One turn sends every row of this set to another row. A few are shown first. Where does it send the rows asked after them?
k128: [-1.08  1.83  0.02 -0.78 -2.35  0.49  0.33 -1.56 -0.76 -4.36  0.98 -3.36
  2.91  1.63]
k790: [-3.37  0.06 -2.48  1.69  1.09 -0.86 -3.32  0.42 -1.18 -0.26  0.91  5.09
  2.02 -1.86]
k404: [ 0.30  1.58 -3.44  2.33  1.11 -0.68  2.49  2.17 -4.00 -3.49  2.99  2.80
  2.44  0.96]
k995: [ 1.57 -0.81  1.94 -2.34 -2.69 -5.63  1.08  1.06 -1.44 -1.40 -1.32  0.61
  4.08 -1.80]
k687: [ 0.66  1.13 -3.97  1.47  0.48  0.65  3.83  2.24 -2.71 -4.12  3.00  2.01
  2.57  0.31]
k22: [ 0.42 -2.98  0.32  2.07 -0.82 -2.51  0.50  0.41  2.11 -1.45  1.90  0.61
 -2.57 -4.89]
k543: [ 0.52 -3.42  0.95 -1.74 -1.31 -0.69 -2.88  3.85  3.53  0.48  2.79 -0.33
 -0.10 -0.94]
k329: [-1.33  1.27 -0.76 -1.74 -2.23  1.73 -1.15 -1.91 -0.46 -4.50  1.84 -2.84
  0.57 -0.03]
k132: [-0.44  3.90 -3.24  2.24  0.08  1.73  4.21  1.75 -0.82  1.18  2.45  0.81
  1.21 -0.93]
k457: [ 1.27 -3.23  0.80  1.10 -0.46 -3.81  1.64 -0.20  0.96 -1.35  1.68  0.93
 -2.58 -3.91]
k188: [-1.83  1.69 -0.34 -2.19 -2.68  1.01  0.00 -2.36  0.20 -3.56  1.24 -3.11
  2.83  0.55]
k119: [ 0.54  3.66 -0.71  2.54  0.62  2.26  3.85  3.89  0.29  0.64  1.60  1.01
  0.17 -0.47]
k255: [-1.55  1.50 -0.80 -1.51 -1.93  0.93  0.58 -1.55 -0.86 -4.60  2.18 -3.31
  1.36  1.23]
k794: [ 0.42 -2.73  0.20  1.36 -1.26 -2.87  3.14 -0.60  1.15 -1.31  2.58  0.39
 -2.59 -4.15]
k80: [-3.80  2.75 -0.09 -0.18 -2.18 -0.20  0.60  2.52 -0.16 -0.21  2.23 -3.38
  4.54  1.05]
k153: [ 0.66 -0.68  1.83 -3.52 -2.29 -5.25  0.07  0.10 -2.23 -1.78 -1.20  0.27
  3.41 -0.46]
k468: [ 0.38 -2.07  2.03 -3.11 -0.22 -2.39  2.25  5.92  0.95 -1.12  1.17  0.13
  3.84  1.04]
k81: [ 2.43 -0.42 -1.83 -1.69  0.46  0.33 -2.46  3.88  0.39  1.97  0.56  5.08
  0.53 -0.79]
k883: [ 0.98  0.91 -2.99 -0.86  1.65  0.26 -1.05  1.05 -0.25  2.94 -0.29  5.19
  0.71 -2.72]
k55: [-2.92 -0.64 -2.42  2.24  1.67 -0.92 -2.05 -0.90 -0.66 -0.12  0.79  5.54
  0.83 -1.19]
k900: [ 1.63  1.66 -0.04 -0.42  1.85  0.44 -1.59  1.94  0.84  3.19 -0.74  4.97
  2.16 -1.07]
k742: [ 0.60  0.00  1.06 -3.58 -2.54 -4.85  0.69  0.52 -3.13 -1.37 -1.78  1.89
  3.40 -1.25]
k133: [-0.09 -1.00  1.43 -1.08 -3.02 -3.03  2.39  5.70  1.11  0.56  2.76 -1.55
  3.31  1.07]
k83: [ 0.12 -3.80  0.74  1.06 -0.34 -3.26  0.79  0.13  1.56 -1.66  0.37  1.68
 -2.77 -3.81]
k358: [ 1.73 -2.89  1.31 -2.28  1.02  0.71 -0.91  1.53  4.65  0.18  1.75  0.24
 -0.62 -1.51]
k880: [ 1.67 -3.61 -0.64 -2.79  0.38 -0.57 -2.17  1.97  2.77 -0.35  1.06  0.34
 -1.28 -3.43]
k146: [ 1.03 -1.45  2.55 -2.37 -2.57 -5.15  0.67  1.10 -1.34 -2.62 -1.87 -0.19
  2.81 -0.90]
k574: [ 1.26  3.06 -3.03  0.11 -0.82  3.06  2.82  2.43  0.44  1.52  1.77  2.17
 -1.13 -0.28]
k827: [ 1.78  0.32 -2.69  2.25  0.49 -1.09  2.43  2.83 -3.73 -3.99  3.67  2.29
  2.78  0.26]
k495: [-3.23 -0.05 -1.65  2.47  1.25 -1.40 -3.45 -1.16 -0.89  0.29  1.46  4.47
  0.31 -1.73]
k578: [-3.99  0.03 -1.09  1.79  0.27 -1.78 -3.74 -1.32 -0.92  0.44  1.89  3.71
  2.31 -1.31]
k147: [ 0.70 -2.46  1.14 -2.85 -1.48 -3.59  0.41  5.54  0.15 -1.83  1.50 -2.12
  3.76 -0.65]
k925: [-3.19  3.94 -0.31 -1.07 -2.99  0.71  1.56  2.01  0.24  2.31  1.34 -0.45
  3.30  1.77]
k487: [ 0.35  1.45 -3.53  2.87  0.91  0.48  3.00  0.79 -2.65 -3.36  2.67  2.15
  2.88  1.52]
k273: [-4.58  2.69  1.39 -1.00 -1.17  1.41  0.17  3.28  1.15 -0.09  0.77 -1.67
  3.04  1.72]

k468 moves to k119
k578 moves to k742
Now these:
k574 moves to k543
k487 moves to k83
k687 moves to k22
k883 moves to k147
k255 moves to k495

